Here are some points, each followed by its number:
[ -4  24  -2  -5  23 -14  24 -28   8  24   5 -42   8  17 -10 -33  -6  16 -11  12  14   2 -26  15] 0
[  1  38  -1   0  12 -13  28 -21   8  -5  15   0   0 -12  15   1  16  17 -51  31   6   3 -23  -4] 1
[  26  -14   -2  -16    3  -50  -46   33 -119  -20   -1   12   37   -1   -4  -37  -44  -16   62  -21   25   42   57   12] 2
[ -5   4   0   7  13  13   7  -4  18 -22  13 -16   8  -6   2  -4   8  -5   4  -1  -8  -3  16  -3] 3
[-20  30 -21 -18  51 -45 -28  44  -8  23 -12   3  -3  66   6  50  14 -36 -19 -32 -34  38  -3   0] 4
[ 19 -12  31  -4   5 -31 -24  18  -8 -40  33 -18  44  13 -12 -46  13  32 -20  -7 -26   7  -1 -13] 5
[-33 -47  12  30  19   8 -41   6   3   4  50   4 -35 -28 -11  11  22  51   6 -39   9  12 -17  10] 6
[-13  -9   9  17  31  20   6  25  20  12 -25  -1  14  -3 -12  23 -19 -23  11   5 -46   3  -4 -17] 7
[ -5 -14   9   3   0  22   1 -11   2   2 -18  -5  15  -7 -21  -8 -14   3   7  -3   1  -4  -2  -3] 8
[-31  24 -33  -3  27  -6 -12  -3 -47  18 -18  -2   2 -10   1  30 -19 -24  -8   6  21   7  13  15] 9
[ 24  40  26  19   7   1  68 -52  46 -10  47 -14   6 -25  28  10  59  -5 -60  54  -9   3 -27   0] 10
[ 19 -21  18 -10 -13  12  22  41  52  12  25 -22 -33  -5   5  10   9  29  65 -27 -14 -26 -20 -12] 11
[ 15  -9   7 -16  15  12  39 -48  30 -61  30 -27   8 -21 -42  17   4  30 -54  26 -41   4  21 -20] 12
[ -2 -76  17 -47 -75 -50  10 -52  21  21 -34  -5   6  -3 -25  -7   2 -10  11 -51  35  -4 -50 -26] 13
[-22  -1 -45  -5 -28  11   2  26  25 -11 -32  22  17  55  24   8  11  -4  33 -13  48 -26 -26 -10] 14
[ 16 -15  -9  -6 -13  29  13  23   0 -26  -4  18 -14 -27 -22  27   2  -2  -3  16 -19   5  36 -21] 15
[ 32 -38 -31  53  35  22  37  -5  41  23  -9 -18   6  22   5  80 -61  10 -26   7 -70 -64  -6  30] 16
[-22  49 -56  44  21  30 -14  -4 -24  17  35  18  -5  -3  43   5  28 -22 -27  38  44  15  21  44] 17
[ 12 -12   1  -3   1 -23 -21  17 -55 -11  -2   7  20  -1  -7 -19 -16  -6  28  -8  22  14  25  10] 18
[ -26   92  -32  -27  -34   23  -22  -36  -54   21 -127   56   39   32   15   28  -68  -66  -22   24   10  -42  -23   22] 19
[ 17 -87  10 -53 -70 -46  16 -44  23  15 -41 -13  12  -3 -15   9   8  -7   2 -38  51   0 -58 -21] 20
[ 31 -63  60  20 -63  65  66   0  71 -34 -37  -5 -26 -71 -26 -82 -28  -2  22  42   2 -28  56 -87] 21
New points follow, each followed by the numbers of its two nearest points above by angle, nearest first.
[-17 -20   6  20   2  13   0  70  87  18  14  -5 -75   8  16 -10  15  49  -3  -8 -25   5 -16 -33] >> 11 6
[ -6  15  10  -7 -13   0  -3  -5  -9  -7 -54  -1  13  41   3 -55 -49 -24  24   3   8   1  11 -15] >> 19 2
[ -9 -10  24  12  15  19   4   6   6  10 -26 -10  15 -10   5  14 -19 -19  13  11 -36   1   1  -9] >> 7 8
[ 38  42  24  30  15   8  85 -64  58  -6  68 -12  21 -44  34  -2  86  -7 -98  72   2   8 -24  22] >> 10 1
[-12  10 -15  -2  14  -2  -4  -5 -25   6  -4   4   1  -6  -2  12  -9  -7  -3   5  10   3   8  10] >> 9 17
[ -39  113 -127   81   50   64  -21   -6  -56   28   69   42  -14  -27   98    3   68  -65  -69  108   81   60   58   92] >> 17 9
[-17   4 -15  17  20  12 -45  18 -22  52  18  11  21   2  17  11  42  -3 -16   8 -17   2 -13  46] >> 17 4
[ 15 -23  14   6  -3   5  10  30  26   6  16 -22 -33  -9  -3  -1  -5  19  45 -23  -6 -22   3  -3] >> 11 6
[-33 -43  18  24   7  15 -40  31  11   7  53   9 -37 -36 -16  29  21  65   7 -40  22  15 -21  13] >> 6 11
